Each row is where one point has got to under a steady rotation. How many steps took it there?
The counts run from 0 to 335.
[145 129 127 166  85 146 120 180 135 128 126 124 119 132 127 116 125 122
 112 122 114 156 100 111 168  97 105 127 133 105 128 119 143 133 140  97
 161 142 114 128 130 111 105 145 118 121  68 138 129 110 167 103 131  92
  99 116 135 204  54 121  91  71 145 136 115 146  89 101 118 128 134 148
 109 130 151  87 132 116 172  96 122 126 136]
165
[ 92 110 139 140 129 155 143 158 106 151 108  90 141 152 154 135 149 102
  96 134 104 147 104 142 139 122 126 107 130 136  93 117 157 109 152 140
 119 143 126 149 147 112  72 128 125 158  82 138 116 125 158 115 127 147
 104 133 150 196  25 110 153 108 119 132 126 133  95 134 130 102 123 136
 112 148 149 102 136 126 150 124 153 124 134]
203
[114 138 123 140 119 148 121 169  98 136 120  71 131 134 149 164 123 114
 101 123 107 135  98 108 179 116 107 127  86 129 110 110 137 105 149 125
 157 152 146 107 125 122  98 101 130 132 100 142 132 102 143 113 103 122
 107  90 146 170  52 103 108  99 124 117 189 130 106 132 123 116 109 159
 118 164 164 107 122 151 154 124 108  99 122]
320
[114 122 122 137 121 144 136 143  91 169 117  87 124 157 139 119 166 117
  92 114 102 140 119 136 127 105 129 103 124 116 132 103 165  79 140 122
 138 156 108 154 130 135 121 108 118 139  99 105 112 120 175 108  87 123
 123 115 124 187  39 114 127  84 111 127 155 120 122 116 116 110 120 142
 134 157 136  81 111 149 152 138 151 141 113]
207
[158 134 130 167 122 125 168 183 102 129 124 133 125 136 144 135 103 103
 106 147  80 128  98 123 104 115 109 156 123 130 129  95 153 125 151 113
 110 137 117 119 149  91 104 137 151 148  83 120 112 127 126 111 130 116
 115  97 110 170  48 112 125  87 136 118 122 107 122 155 119 127 152 155
  88 139 164  86 181 122 145 136 138 132 117]
304
[155 124 133 168 147 136 123 156 120 138 134 103 115  96 127 112 129 108
  93 129  98 161  90 131 107 127 121 110 121  98 148 120 149 136 172 118
 134 114 125 117 131 111 109 115 149 149  67 125 119  86 151  96 103 116
 119  99 100 178  54  99  85  86 113 145 126 124 119 157 115 157 151 147
 120 137 210  99 149 117 140 134 110 121 117]
69
[143 134 145 165  95 119 134 187  98 167 159 145 144 138 156 147  93 102
 113 172 113 120 114 143 124 158 110 133  93 127 114 125 137 131 150 137
 127  97 127 106 138 112  93 119 143 102  98 121 141  98 142 114  95 119
  84 105 143 163  95 121  73  94 121  92 106 149 101 106 118 136 122 173
  86 158 156 113 139 148 151  93 134 109 130]
149
[141 119 155 161 126 164 129 139  98 156 131 108 119 152 129 138 117  91
 115 142  85 107 105 145 118 126 121 110 106  93 110 125 174 117 149 114
 145 127 117 157 116 110 123 116 132 126 100 128 109 102 156  75 111 117
 113 143 116 195  66 122 112  98  88 115 104 153  94 130 130 143 110 160
 168 176 129 103 106  89 153 129 138 106 137]
47
[137 106 131 131 118 131 140 159  90 159 126  86 129 145 142 115 164 125
  85 116  83 151 114 131 131 114 126 108 148 114 130  99 169  84 144 129
 117 149 113 157 137 129 111 116 129 146  98 107 107 137 172 107  91 132
 110 111 120 182  36 115 135  76 115 113 130 116 121 125 120 115 122 122
 119 152 152  84 131 145 139 136 170 138 112]
208
[144 123 130 169 120 137 146 159 113 139 117 126 110 135 164 122 120 134
  88 134  95 114  85 138 105 126 137  82 127 125 124 144 137  99 166 120
 113 140 121 125 135 102 124 134 116 155  97 124 122 127 153  98 107 143
 108 148 101 179  24  79 139  97 107 114 112 120 114 135 109 138 134 129
 140 137 167  94 123 117 105 132 184 118 128]
228
[137 139 156 137 154 130 143 169  79 130 127 114 131 127 134 126 151 111
  93 135 100 132  98 135 142 109 120 132 120 131 111 121 166 105 128 120
 134 134 115 118 139 142  98 134 127 156 107 117 138 115 160 117 120 111
  86 106 138 218  41 100 106  97  97 106 124 144 126 135 121  77 114 123
 102 170 122  85 151 129 157 108 144 122 140]
199
[114 139 145 162 127 127 147 157  95 158 114 106 129 103 141 141 130 125
  98 137 121 135  90 146 106 107  91 129 100 118 125 126 136 105 160 129
 131 137 138 115 146 149  98 110 114 162  86 111 133 104 177 109 111 129
 110 105 145 223  46  98 116 127 115 114 121 149 138 138 116  98 120 149
  98 141 161 107 133 142 154 119 114 117 125]
194
[144 134 132 168 153 143 115 144 110 114 143 155 119 126 112 100 139  73
 100 131  99 132 118 138 102 118 143 101 109 100 153 139 187 135 156 110
 154 115  98 119 132 116 110 123 139 154  91 135 132 105 145  98 113  99
 108 130 104 170  56 115  86  76 108 140 162 133 122 156 134 139 132 168
 139 140 176  81 152  98 139 122 122 131 127]
71
[134 137 124 139 120 132 114 177  99 167 130 117 139 131 140 132 128 113
 109 142 118 163 112 127 168 146 112 143 142 104 121 103 150 110 131 130
 141 126 123 117 126 120  91 122 140 114  61 126 121 102 170 116 113 109
  88  87 151 186  49 123  96  91 131 117 101 146 114 114 126 119 106 144
  97 167 155 102 124 152 169 106 115 133 151]
169
[182 144 166 156 128 140 150 185 106 144 145 149 142 147 131 134 112  76
 130 145  62 129 118 130 112 143 130 133 119  99 105  98 174 134 127 132
 135 126 130 125 131 106  97 147 132 127  92 149 134 122 141 100 128 120
 108 111 146 169  80 122 104  94 124 104 104 124  94 148 130 133 115 140
 113 180 153  79 142  93 170 110 132 110 140]
274
[140 140 129 148 130 152 101 169  98 176 141 120 131 158 141 147 134 114
 109 144 125 161 117 148 152 159 111 152 130  99 136  94 174 107 128 114
 143 112 125 115 137 123 114 117 126 134  67 126 115 114 170 118 104  98
  77 100 141 183  58 145  97  79 136 110 113 152 126 119 127 119  92 128
 103 168 132  87 117 118 163 109 141 126 152]
168
[124 136 147 161 129 144 159 184  94 150 127 105 126 133 150 160  94 101
 111 141  89 122  95 124  98 118  92 149  98 120 100 104 145 118 167 146
 140 153 138 142 139 115  81 112 153 159  82 115 114 121 146 107 105 133
 124 105 143 161  56 118 133 112 135 120 140 117 122 151 109 128 132 158
  95 160 180 111 145 152 154 134 114 108 119]
309
[120 112 136 174 144 137 151 174  93 125 127 134 149 131 169 137 123  88
  97 153  92 148 106 129 118 149 137 119 115 138 136 105 155  92 173 178
 116 146 146 137 163 107  97 116 149 160 102 143 127 136 120 109  99 137
 114 114 111 145  48  94 123 105 114 116 159 111  89 150 121 129 144 172
  93 138 183 113 132 133 109 130 150 111 103]
108
[134 134 148 131 137 142 108 165 101 184 150  89 123 141 128 138 113  98
 126 144  92 143 122 138 146 141 113 121 111 108  97 104 153 145 124 119
 145 119 123 115 113 105  84 118 126 125  94 156 125  84 157 107 100 142
 111  92 154 169  77 124 107 104 112 124 114 133 105 138 134 142 110 143
 137 185 170  92 132 129 184 109 108 117 133]
54
[146 127 126 149 106 151 120 165 123 146 154 131 100 176 113 110 123  79
 125 134  75 117 121 133 136 121 120 108 149 103 116 125 178 131 117  97
 144 126  83 144 106 102 105 140 129 128  90 146 118 112 161 103 118 121
 104 131 132 166  51 141 118  74 119 147 121 135 104 122 133 142 132 153
 147 156 147  75 136  99 162 124 139 133 154]
51
[143 111 118 175 127 135 131 168 121 162 152 155 117 153 146 118 103  81
 118 139 112 113 126 153 123 148 126 105 142 126 137 148 165  81 144 146
 106 120 131 124 119 108  76 113 130 156  78 145 131 106 157 103 101 160
  80 135 122 159  79 121 112 105 110 124 140 159 114 128 142 164 115 158
 141 144 185 104 133 138 114 129 167 111 138]
32
[111 161 138 159  99 132 151 178 102 126 154 170 131 159 168 147 113  88
 123 154  76  94 117 130 117 138 128 122  87 144 117 117 159 103 143 132
 142 134 131 119 144 111  97 130 116 138 128 151 146 133 128 123  96 125
 118 109 120 140  40 107 101  91 116 107 169 114 101 121 121 111 142 186
 117 148 137  79 133 134 147 120 151 124 123]
116
[131 138 140 168 118 129 155 155  93 114 134 129 135 125 158 135 135  96
  91 147  88 116  97 118 122 116 129 111  70 132 137 122 141 102 173 132
 148 139 137 115 155 117 118 115 126 124 132 144 141 107 117 103  98 123
 129 118 110 154  64  88  83 100 100 111 170 115  74 131 106 121 134 196
 106 140 167 108 134 126 139 118 132 125  95]
110
[158 119 118 175  77 113 137 170 114 145 146 156 119 131 162 116 111 110
 105 136  97 142 101 123 143 122 112 129 133 109 149 117 142 102 154 131
 132 115 104 130 128 115 121 129 144 100  88 116 131 107 140 113  86 126
  97 112 105 139  68 124  65  65 135 116 114 132  98  97 125 157 147 179
  99 124 183 104 136 152 152 113 133 135 122]
145
[147 126 123 150 112 132 116 157  97 163 124  88 149 131 136 119 165 122
  92 115 108 155 111 131 137 107 111 123 124 107 143 113 148 125 145  92
 147 114  96 123 144 121 100 120 124 101  87 109 120  79 161 106  96  94
 120  98 136 190  80 129  77  66 119 123 132 139  87  94 128 130 116 167
  97 136 160  98 131 136 176 111 116 149 119]
175
[129 134 119 166  87 130 142 187 114 146 155 148 134 143 169 139  97 104
 114 146 117 116  99 140 116 130 104 126  95 122 118 143 123 132 167 134
 133 116 111 114 141 115  95 115 137 100  83 122 137 104 151 105  86 123
 112 120 155 164  91 112  74 100 132 115 120 143  88 100 117 144 122 200
  94 140 157 114 119 149 163  97 120 111 132]
150
[122 132 111 151  96 164 128 209 125 133 142 146 123 175 169 147 114 101
 117 135  93 110 134 108 169 157 124 122 135 129 103 107 143 107 132 141
 129 145 140 133 134  91  96 140 121 150  87 151 130 149 162 110 121 124
  86 134 136 141  52 127 127  89 136 111 169 134 104  99 109 127 143 143
 115 151 145  90 110 128 131 116 163  98 135]
127
[114 133 150 148 107 155 142 155 106 133 124 143 125 137 134 116 128  89
 115 131  76 119  98 143 146 113 138  72 105 109  93 152 144 107 151 131
 151 141 120 150 127 121 104 131 116 140 125 157 145 111 152  93 109 158
 119 151 130 180  50  90 125 104  99 117 149 128  65 106 129 127 116 185
 157 160 149  96 100 114 140 113 139 104 125]
236
[153 142 133 161 132 123 118 170 121 152 152 148 141 126 148 120 115  91
 117 144 105 149 123 141 157 150 128  86 117 114 127 138 143 128 134 127
 138 112 137  88 126  98  92 127 105 126  91 181 155  86 147 113  93 152
 103 102 134 157  85  92  93 106 113 123 148 134  80 129 149 165 115 158
 136 155 206 105 127 114 131  99 119 106 138]
255
[112 133 118 149 109 166 128 199 119 114 128 121 127 177 140 140 117  88
 118 133  88 114 116 128 150 125 110 133 130 140 112 111 158 119 119 116
 140 150 125 131 127 106  88 120 121 170  81 141 119 135 147 114 121 126
  89 109 141 157  30 130 145  84 141 142 201 126 126 132 123 127 135 142
 121 143 158  90 138 134 142 121 145 106 143]
317
[131 141 132 153 123 153 134 156 105 164 161 139 112 165 145 131  84  81
 116 155 107  99 102 159 114 160 116 113 130  99 116 143 158  87 133 125
 139 110 106 128 110 109 110 124 139 144  87 125 116 112 166  94 100 126
  90 111 115 169  33 138 105 117 117 128  99 156 134 134 127 145 110 149
 144 181 144  87 119 118 143 130 137 122 163]
42
[151 137 147 161 118 118 157 167 113 140 121 139 104 122 155 110 119 133
 101 149  92 132  81 141 147 120 130  87 125 129 125 138 139 104 147 108
 114 136 126 112 136 106 122 135 117 163 101 147 144 115 153 106 111 151
  84 122  95 182  29  78 121  95 105 102 103 123 101 132 119 121 137 138
 137 149 164 101 144 106 119 128 171 108 126]
229
[112 139 124 156  91 146 115 185 110 137 132 108 135 140 166 161 113 120
 119 120 108 128 101 104 179 132 104 116  93 118 119 118 119  96 134 136
 156 160 155 104 121 112 119 119 112 106 106 157 132  98 156 102 103 130
 101 104 140 157  58 100  85  87 118 110 167 126  87  94 116 123 125 160
 126 159 165 121  86 151 155 112 112  96 124]
130
[109 131 108 154 115 161 124 167 107 125 124  84 130 136 141 150 134 111
  99 118 104 128 102 111 160 116 106 131  97 113 121 116 140  91 154 124
 171 155 124 125 118 125 109  92 128 139  90 136 114 102 153 109 102 124
 112 101 137 161  45 105 111  85 128 135 202 124 118 114 117 127 118 172
 130 142 168 113 102 151 148 132 101 110 116]
321
[128 117 149 152 115 142 149 162 118 150 143 130 106 129 135 126  87  91
 124 150 102 139  85 136 139 138 103 109 140  93  98 132 141 118 154 147
 135 131 118 136  98 113  81 132 149 138  81 146 122  86 152  90 109 153
 102 118 134 175  55 113 112 120 122 133  87 140  89 143 141 145 121 168
 126 168 182  94 131 112 159 116 111 110 155]
44
[154 157 137 175  72 125 138 175 115 159 141 168 109 130 146 140  94 119
 124 140  98 103  94 139 128 114  92 137  85 113 134 127 138 130 150 100
 152 125 115 110 120 125 121 132 117 119 105 123 145 108 163 110 105  93
  99 116 130 187  79 107  73  69 134 105 124 144 112 102 119 133 138 154
 125 144 148  82 123 134 167 107 112 124 132]
155
[119 143 106 142  90 143 147 213 123 126 156 142 112 173 163 144 109 109
 112 118  83 102 126 112 152 142 114 104 142 124 107 125 133 105 111 133
 149 149 106 123 122 104 105 134 118 126  89 141 127 138 168 104 112 124
  89 124 133 130  50 121 119  76 127 125 172 114 108  90 111 125 130 149
 110 150 146  93 106 143 137 110 142  95 127]
126
[174 141 158 154 119 143 142 180 107 149 151 150 135 161 124 118 108  81
 124 132  59 132 136 134 100 147 132 129 139  85 121  97 181 128 151 134
 139 121 126 152 124 104 109 146 127 138  87 138 126 142 155  95 124 110
 111 122 125 163  67 132 117  95 128 101 102 121 101 140 120 144 133 141
 124 171 144  79 137  96 148 129 144 108 139]
273
[118 133 101 167  95 154 119 172 119 135 131 116 119 148 162 154 116 115
 105 116 105 124 110 114 180 132 108 103 100 104 134 117 133  83 153 130
 163 145 133 125 123 112 135 112 121 121  95 136 127 113 166  88 103 110
 106 123 129 154  54 108 101  80 124 125 168 129  94  82 113 142 121 166
 133 148 156 116  67 145 144 127 119 114 117]
131
[114 126 140 147 120 140 134 141  86 150 113  97 126 125 139 124 165 112
 100 128 103 150 100 128 162  83 112 104 103 131 111 114 161 104 133 118
 139 151 131 139 137 131  90 122 105 141 122 148 129 106 152 115 101 136
 131 111 146 211  40  98 113 102 100 129 144 130  86 118 128  95 114 157
 134 156 159  92 128 129 167 102 128 144 117]
205
[128 159 143 153 131 144 142 157 109 131 137 116 112 112 135 129 130 100
 103 129  69 129  94 121  95 104 116 126  85 106 126 125 156 138 161 102
 165 134 105 122 128 127 125 126 122 141 107 116 130 103 148  96  93 109
 148 100 122 171  46  98  91 104 109 144 129 100 116 144 105 113 142 166
 120 159 161  74 129 117 179 130 100 135 108]
80
[153 112 116 172  71 114 141 169 107 143 157 181 126 161 144 116 107  90
 119 150 100 128 125 142 143 127 134 118 127 113 160 119 158 101 157 129
 135 106 101 137 134 118 105 134 150 103  99 129 140 126 141 113  98 113
  94 127 114 134  81 128  76  62 137 108 148 138 100  99 132 151 140 188
 117 127 163  91 134 142 148 116 136 131 123]
146
[128 123 130 143  99 151 123 166 123 167 151 112 132 137 139 111 128 109
 109 105  81 133 124 131 146 129 122  69 135  91 108 131 143 118 144 139
 151 130 108 139 106 111  97 114 115 115  91 147 128  99 173  91  82 161
 127 121 150 142  76 112 124  99 121 137 149 108  73  99 123 163 112 164
 146 170 193 103  88 144 155 119 122 116 117]
246
[137 126 143 181  89 144 142 184 105 133 125 143 122 165 148 156 113 114
 118 129  68  96 123 114 133 117 114 118  99 122 125 117 157 106 154 128
 145 153 147 143 140 109 127 128 127 143 120 142 129 148 152  84 117 118
 101 148 113 163  70 107 112  72 116  87 168 128 101 112 103 126 136 152
 139 149 125  97 100 116 124 125 163  95 106]
122
[123 125 138 165 104 150 152 177 118 116 129 119 109 141 132 143 106  87
 115 119  72 104 100 108 126  83  91 133  93 123 121 118 158 128 162 123
 155 172 118 149 133 122  91 126 133 150 107 131 126 124 138 101 124 131
 126 126 136 180  59 104 126  88 133 133 184 124  98 135 120 127 147 170
 118 128 158  99 142 141 150 125 120 107 118]
311
